A single turn carries every row of the set below to another of its rows. Some are shown first; where does it send the rows asked next?
D: [ -8  11  28  39  14 -14 -12  -6  12  14 -41   5  11   2   1   9  31]
G: [-27  39  28  38   9  17   4   0   7   5 -14  -3  10 -12   6   9  28]
T: [-19  -4  26  37  -9  10  -1  -6 -19  26 -19  10  33  32   0  -3   6]
F: [ -9  26  30  45   9  -8 -25  -8  -2  25  17  -1  18  31  21 -22  16]
L: [-11  16  19  33 -24  -4  -2  -7  35  14  -8   2  21 -11  -4  14  15]
P: [-18  29  31  40   4   6   8   7   8  34 -13  13  28   9 -15  14  24]
Q: [-27   8  14  46 -16  35 -11 -16  -7  16  -1  -7  -4   1  22   0  18]
Y: [ -5   5  15  41   0  28  -2  -4   4  25   1  -7  13   8   8 -46   4]
A: [ -8 -11  29  40  14  -5 -23   9   5  31 -11   3  20  19   2 -38  -2]
E: [-44  -4  40  46 -16 -11 -35   6   7   8  -5   7  10   9  11  -1   3]
H: [ -7  26  26  35   9  -8 -28 -12   3  21  21  -4  17  23  27 -12   8]
R: [ -9  33  29  38  -1   2 -15 -12   5  20  22  -1  21  27  22 -23   9]
U: [-45 -21  33  41  -7  -1  -1  10  31   5  -2   5  10  -3   8  -3  10]
Z: [-35  24  28  52   0 -21 -10  15   8   8  -1  -3  27 -15  -9  14  21]
M: [-14  -1  20  36   0   3 -29   1  21  14  12  -9   4  -9  15 -28  -7]
X: [-34 -15  16  52   1  26  15   1   8  20  -6  -8   1  -3  14 -10  31]
N: [-21  24  20  60 -17  -2  13  -4   6   9 -21  -8  21   0  -6 -16  40]
B: [-24 -27  23  34  14   5  12   4   5  20 -21   6  25  13   2   1  14]

B goes to U
R goes to F
T goes to E
Now these:
Y goes to A
N goes to D
P goes to Z

A single turn carries every row of the set below to another of its rows. Some are shown first; where does it send the rows asked next?
rafos: [ 24  -9  12 -27   4  -6 -10  -3  24  39  17 -34   3  14  10  31   9 -18
  31  11 -28   1  -9   7 -25 -39  30 -10   6 -13  13   5 -33  27 -24  16
 -12 -14 -31 -16  27  -8 -22 -14  12 -19]
pase: [ 18 -19   8 -12 -17 -13  21   9 -15 -11   2  -1  18  -5  15  25  28   2
   8 -23  10  16 -47  10  -1  22  35  -4  13  -8  -2   7 -38  23  -4   3
   1   4 -12 -19   4  -6 -17  -4   6 -21]
Luvom: [ 28 -30  33   0 -16  -7  -4  21  21  23   1  14  18  16  15  29  26   9
  -9  -2  -2  16 -17  -6  -2   1  -4   9  20   2  -3  36 -28   6 -36   5
 -13  -6  -5  12  20  10   2 -13  39 -23]
suz: [  9 -19  25  -1 -25   0  13 -11 -21  -6 -13  14   0  -3  11  14   9 -15
  16 -30  -1 -16 -24   8  -8  -8  43 -13  16  -1  -3 -27 -42  17 -18  11
  -8   0  -9   9   7   3   4 -26   6  -9]
nabas: [ 46 -28  19  -6 -13 -10   5  14  34  16   3   9   4   2   0  12  33   7
  10   8   3  35 -33 -15   5 -14  13  10  17 -13   5  10 -20   6 -23 -18
 -18 -29 -16   5  33 -10  -4 -23   9 -19]
gan: [ 39 -21  38   7  17 -10  11  33  17  16   7  16   6   5   6  26  21  -1
  16   8  -4  29 -16  11  -4   0  15  -3  14 -21  -2  18 -46  20 -37 -25
 -31 -31   1  17  34   3  -6  -1  23  -7]
kun: [ 41 -20  19 -16   0  11  14  22  32  34   1  20  10   3   9  28   9   2
  19 -12   9  37  -3 -15   4 -10  12   9  27  13   4  18 -23   8 -31 -18
 -11 -17   1   5  23   1  -3 -21  10 -15]
Fudi: [ 22 -18  40   0  13  -9  -9  23  19  14   6  12  20   2  18  17  13 -12
   7   7   6  17  -7 -10  -6  -6  15  -4   7  -7  11  29 -32  17 -40 -18
 -23  -5   0  28  36   6  -7 -13  43  -9]
sos: [ 21   2  17   1 -21 -20  24   0   4  -8  -8 -12  26 -11  12  19  22   5
  13 -27   7  15 -50  14   1  19  41 -18  20 -19  -2   8 -28  24  -4   3
  -1   0 -13  -3   7  -4 -12 -15  22 -13]
Bibuz: [ 21   2  36 -16   7   8  14  13  32  48  24 -13   7  19  28  39   5 -20
  45 -13 -21 -13   0  29 -12 -28  31   2   9  -7   2   3 -30  29 -25   6
  -3  -3 -22  -9  25 -15 -23  -5   0 -19]
Zod: [ 15 -14  24   3 -16 -19   6  11  -4   1   3  -7  25 -11  19  10  36   7
   7 -20  14   5 -42  -3  11  12  33  -3  20  -2  -5  -8 -36  19 -10  13
  19   2  -3 -14   5  -9 -19  -8  -3 -21]
Sud: [ 18  -8  30  -9  11  10  15   8  22  58  15 -23  10  23  23  40   3 -18
  38  -8 -21  -7  12  29 -12 -20  29  -3  17  -8   1   9 -33  32 -20   2
  -1  -4 -25 -16  24  -8 -17 -12   7 -16]
teme: [ 23 -17  16   3 -24  -4  16  -7 -16  -7 -20  12   0  -7   6  16  24 -16
  17 -28  -7  -4 -23  12  -7 -14  33 -17  20 -12  -4 -29 -45  18 -26  25
   9   0 -10  13   2   8  -1 -16   4 -13]
vepar: [ 35 -21  32 -12 -12   1  -8  27  24  30   1  17  15   9  14  23  18  -1
  -1   1  -3  20 -10 -10  -7  -6   5   5  24  13   3  35 -29   6 -49   0
 -10  -9   5  11  17  13   0 -14  34 -17]
vupib: [ 20  -9  24 -32  12  -9   0  11  22  46   9 -22   2   6   8  45   7 -17
  19   3 -40  -1  -5  28  -6 -25  41 -23  19 -12 -19  15 -44  25 -20   9
  -8 -31 -17 -18  28   6  -3   1   9 -21]
Kobi: [  4 -11  35 -14 -16 -17   9   6   6   3 -16   7  26 -14  26  17  26  19
  11 -22  11 -11 -39  -5   3  26  34 -16  19  -5  -7  -6 -40  21 -15   5
   4  -6 -13  -7   5 -14 -20 -15   7 -20]
Siro: [ 22 -21  33  -8 -24  -1  20 -14 -10  -8 -15  -2   4  -2  -2   3  17 -16
   9 -36 -11  -5 -33  10 -15  -7  41 -12  13  -4  -6 -28 -49  24 -18   9
   6  -4 -11  25   9   1  -7 -13  14 -10]
vabeb: [ 45  -4  39  -3  -9 -15  23   4  -7  10   8   5   1  -5  10  18  40 -23
  18 -18  14 -12 -26  38 -10 -42  24 -28  13 -21 -18  -1 -18  27  -8   8
  -4 -35 -14 -13  19  14   1  -7  22 -35]
Vevi: [ 22  -9  28   3 -16 -29  15   5   7   2 -20  -1  24 -12  17  25  19  16
   6 -21   4   1 -45   1  -2  24  41 -12  18 -14   4 -11 -32  26 -14  13
  -5  -8 -13 -10  -1  -9 -11  -4  34 -30]
raro: [ 33 -25  19  -7  -1  11  19  17  33  32   1  21  15   3  20  33  16   9
   7 -14   5  33  -9 -20   8   0   6   5  26   7   0  19 -21   9 -18 -14
  -8  -8 -15  10  23  -6  -2 -28  16 -18]
lel: [ 38 -29  33   5  17 -11  11  26  22  15   2  22   5  10   4  30  30   4
   6   5  -5  26 -30  10  10   9  15  -1  14 -23  -9  15 -46  12 -20 -27
 -20 -31  -5   6  35   1  -4  -7  21 -10]
Tuf: [ 17 -12  40 -34 -15   0  -7   3  13  47   5 -24   7  16  19  36  26  -7
  35   2 -23 -11  -1  37 -17 -34  23   8  11 -20   4  21 -39  21 -32  13
  -1 -15 -16 -16  23  -2  -4   7  21 -25]
Pakuf: [ 21   3  21 -36  14  -9   1  17  28  36  21 -12  -2   9  15  49   2 -24
  22  -4 -38  -4 -14  27  -9 -31  43 -23   9 -11 -17  16 -42  24 -19  13
 -10 -21 -14 -10  25   3  -8   5   9 -21]
fev: [ 22 -28  21  -9 -17  -7  28  -7 -14  -9 -23  12   3  -5   2  13  15 -25
  12 -35  -6  -3 -16  11 -10  -2  42 -12  14  -8  -9 -27 -40  28 -22  10
   5   0 -17  14  10   4  -6  -8   4 -21]
taf: [ 18 -23  37   4  16 -14  -8  12  21   7   3  11  22   7  15  22  26  -3
   6   0  14  14 -19  -8   8  -4  11   2   4 -17   7  28 -30  11 -22 -19
 -19  -2  -3  24  41   4  -8 -17  42 -11]
Gomig: [ 20 -26  36   3 -16   2  18 -17 -17  -7 -11   5   6 -11   8  19  13 -13
  11 -35 -15  -7 -33  16  -6  -4  42  -8  18   6  -2 -33 -49  20 -23  13
  -5  -6  -4  10   9   6   1  -9  16 -21]
nodi: [ 48 -20  23 -10  -8  -9   6  22  27  18   5   7   0   4  -6  13  24   4
  25   5   9  39 -21  -6  -5 -20  13  12  17 -13   8  13 -27  11 -33 -22
 -27 -35  -3   9  32  -6  -7 -14   7 -12]
ter: [ 26  -1  17 -24   3 -10  -7  11  29  33  31 -23  -2  20  14  34   7 -25
  31   5 -30  -6 -18  14 -24 -39  35  -6   1  -8   7   3 -32  27 -26  18
 -14 -11 -25 -13  25 -11 -26  -5   4 -23]
gos: [ 36  -4  21 -35   5  11  17  -7  -5   8  18  11  -3  -8  16  27  33 -11
  21 -25  16  -6 -34   9 -16 -46  19 -35   7   1  -7  -8 -32  21   8   3
  -7 -29 -14 -12  15   6 -11 -27  12 -23]
budip: [ 21  -1  43 -38 -14  -2  -1  13  25  45  10 -10   0  19  24  40  18  -9
  37  -9 -22 -16  -7  35 -18 -37  31  11   7 -17   1  13 -36  21 -30  13
  -2 -15 -13 -10  17 -10  -6  13  20 -29]
lifi: [ 14   9  32 -39   8 -12  -7  10  29  41  12 -16   3   7  20  39   4 -25
  32 -11 -12  -8  -4  17  -5 -49  49  -5   3 -20   0  10 -29  23  -9   5
   0 -10  -8  -1  26  -7   0   7  28 -25]
dok: [  9  -4  31 -36  16  -7  -9   5  18  48   7 -25   7   9  17  33   7 -19
  32  -3  -7  -3   5  12  -5 -45  46  -5   5 -23   4   7 -38  25  -4  -4
   3 -14 -10  -7  30  -7   1   0  29 -19]
Niso: [ 43 -18  35  -9   1   3  18   7   0  29  22   6   3  10  12  20  20 -19
  -5 -26   3 -19 -26   8 -19 -27  22 -26  18  28 -18 -13 -26  30  -6  16
   1 -27 -14 -22   6  10 -13 -19  15 -39]
Dos: [ 37  -7  51 -16  -4   6  13 -13  11  12   9  -1  19  -6  22  11  38 -18
  13 -23   2 -27 -26  15 -25 -29   7 -33   9  11  -5   0 -21  30 -26  19
   3 -15 -25   3  19  10 -30 -23  28 -32]
lise: [ 38  -9  44 -13  12   0  29   8  -7  19   1  18   4  14  23  23  28 -18
  14 -25  17 -25 -15  24 -32 -21  17 -29   0 -17  -4  -7 -34  41  -4   1
   0 -17 -25   0   7   3 -19  -9  44 -27]

nabas goes to lel
ter goes to Pakuf
gan goes to Fudi
Now these:
pase goes to sos
vabeb goes to lise
Siro goes to Gomig
Sud goes to rafos

